(in the rows, 128 means zero)
One turn moves every row onto another: examples first, then more rows asked
j_351: [145 152 123 132 127 135  88 153 138 118 170 160 118]
j_287: [106 117 137 135 114 123 156 141 146 147 120 109 118]
j_411: [126 137  94 103 109 147 157 147  95 104 137  96 109]
j_214: [127 151 126 112 117 108 101 165 145 123 137 171 131]
j_680: [135 128 118 117 129 151 161 130 119 123 141  75 107]
j_111: [113 121 129 152 112 151 149 131 147 132 143 103 119]
j_959: [143 130 116 125 120 125 126  90 122  88 138 190 123]
j_122: [153 155 141  77 133 113 108 165 130 122 121 150 126]
j_674: [117 118 107 152 118 142 149 130 125 130 156  94 109]
j_148: [115 130 118 102 126 122 175 139 131 130 117  91 108]
j_318: [151 134  80  92 122 122 115 109 117  93 125 173 135]
j_269: [148 142  81  98 142 111 117 101 124 104 146 180 107]
j_286: [124 119  94 133 109 135 142 149  83 125 152 101 101]
j_649: [125 129 146 112 133 132 164 135 142 144 119  94 104]
j_750: [145 133 138 109 174 144 127 135 120 144 105 178 107]
j_977: [149 117 128 109 116 110 128 104 107 100 109 184 135]
j_333: [165 132 128 117 145 127 126  85 110  98 148 176 102]
j_463: [105 147  91  99 120 122 171 147 113 112 135 115  90]
j_183: [139 135 120 135 144 176 116 132 129 115 115 181 137]
j_379: [131 134 139 128 132 159 157 124 143 129 144  89 104]
j_85: [102 128  92 127 120 110 155 150 100 134 150 121  84]
j_592: [168 114  92  96 128 114 103 114  93 111 124 163 133]
j_60: [172 157 139  97 144 141  96 153 122 117 155 136 114]
j_605: [164 122  91 101 149 104 105 106 100 124 144 169 103]
j_262: [147 150 127 115 170 174 127 123 133 118 122 176 110]
j_365: [ 96 119 108 137 115 114 163 140 136 139 132 109 109]
j_477: [170 119 138  98 141 111 127  96  95 110 120 170 112]
j_364: [136 119 131 130 148 147 116 144 115 141  99 183 133]

j_364 -> j_183
j_60 -> j_122
j_269 -> j_605
Now these:
j_379 -> j_649
j_477 -> j_977
j_463 -> j_85
j_680 -> j_148

One turn moves every row onto another: examples first, then more rows asked
j_667: [134 149 125 133 152 115  97 112 107 123 128 175 112  94 151 150 126 129
  97 141 146 107 143 107]
j_766: [101 112  91 112 134 151 124 125 108 136 155 143 131 150 115 141 155 109
 173 124 133 115  89 102]
j_860: [106 134 139 123  56 130 136 184 100 110 123 135 156 156 138 126 126 125
 159 145 128 112 129 123]
j_250: [114  91  87 117 144 158 113 121 115 124 146 148 140 157 114 135 169  98
 161 136 133 118  97 111]
j_939: [120 142 152 100  97 132 126  81 105 115 121  99 157 154 134 105 136 125
 134 148 112 115  87 127]
j_434: [139 137 126 121 151 101 111 140 108 129 128 165 101  95 155 161 129 146
  99 119 138 102 142 115]
j_817: [152 118 122 129 161 112  98 131 116 116 119 172 112 102 153 152 143 131
  85 136 140 106 150 122]
j_928: [129  97 133 126  71 135 126 189 112  94 110 139 165 167 138 120 149 115
 140 155 126 115 140 138]
j_689: [111 131 120 116 170 174 140 115  97 103 118 126 146 148 117 119  99 117
 120 143 140 126  97 116]
j_500: [117 124 152 114  81  99 116  93 115 136 121 128 115 155 140 164 197 122
 110 149 145 121 142 123]
j_313: [142 119 116 190  93 138 112 134 156 109 128 128 138 145 147 149 111 113
  96 155 143 107 118 110]
j_322: [133 117 153  85  99 115 142 120 111 119 117  88 145 158 139 117 146 144
 132 121 100 109  89 140]
j_172: [131 136 121 181  82 126 127 148 149 122 137 120 126 139 149 160  99 130
 109 135 139 103 111 104]
j_352: [110 151 159 119  81 131 133 154 104  88 146 155  97 140 127 174 130 136
  84 139 139 103 145 108]
j_535: [119 120 152 112  82  97 117  98 116 137 121 126 113 155 141 165 198 124
 110 146 144 120 143 124]
j_698: [115  86  89 106 141 145 127 145 115 132 147 139 129 156 117 145 169 114
 166 116 126 114  95 115]
j_898: [111 130 134 138  65 148 116 155 104  96 118 147 172 160 133 112 134 101
 147 174 137 119 135 123]
j_576: [132 114 154 120  95 132 125 164 116  75 134 157 103 150 128 169 152 129
  67 144 137 105 156 125]
j_529: [135 124 102 101 145 142 100 139  96 150 142 126  96 139 140  85 119 123
 120 155 125 137 156 135]
j_546: [113 124 123 101 166 156 159 149  96 113 120 114 132 146 122 133  99 140
 127 115 129 119  94 122]
j_456: [117 141 155 132  91 146 113 130 110  74 140 165 112 145 123 160 139 114
  71 165 148 109 153 111]
j_447: [150 104 118 179  93 124 125 163 159 113 126 119 128 147 150 159 117 130
  96 133 134 103 119 119]
j_825: [132 129 103  99 142 139 104 142  94 154 144 123  93 138 141  88 115 127
 124 150 124 136 154 134]
j_647: [116 125 153 112  80  97 118  96 114 139 122 126 113 154 140 166 195 125
 112 146 144 120 141 123]
j_760: [132  94 118 107 181 166 144 143 107  96 108 122 144 156 120 123 119 124
 108 132 131 124 105 134]
j_302: [145 100 147  99 111 132 121  97 119 102 108 100 162 166 135 102 160 121
 116 149 107 116  99 146]
j_282: [137 120 102  98 145 139 103 146  96 152 142 123  93 140 142  88 120 127
 120 149 122 136 156 137]

j_172 -> j_313
j_928 -> j_860
Now these:
j_250 -> j_698
j_939 -> j_302
j_352 -> j_456
j_434 -> j_667
j_689 -> j_760
j_825 -> j_529
j_535 -> j_647

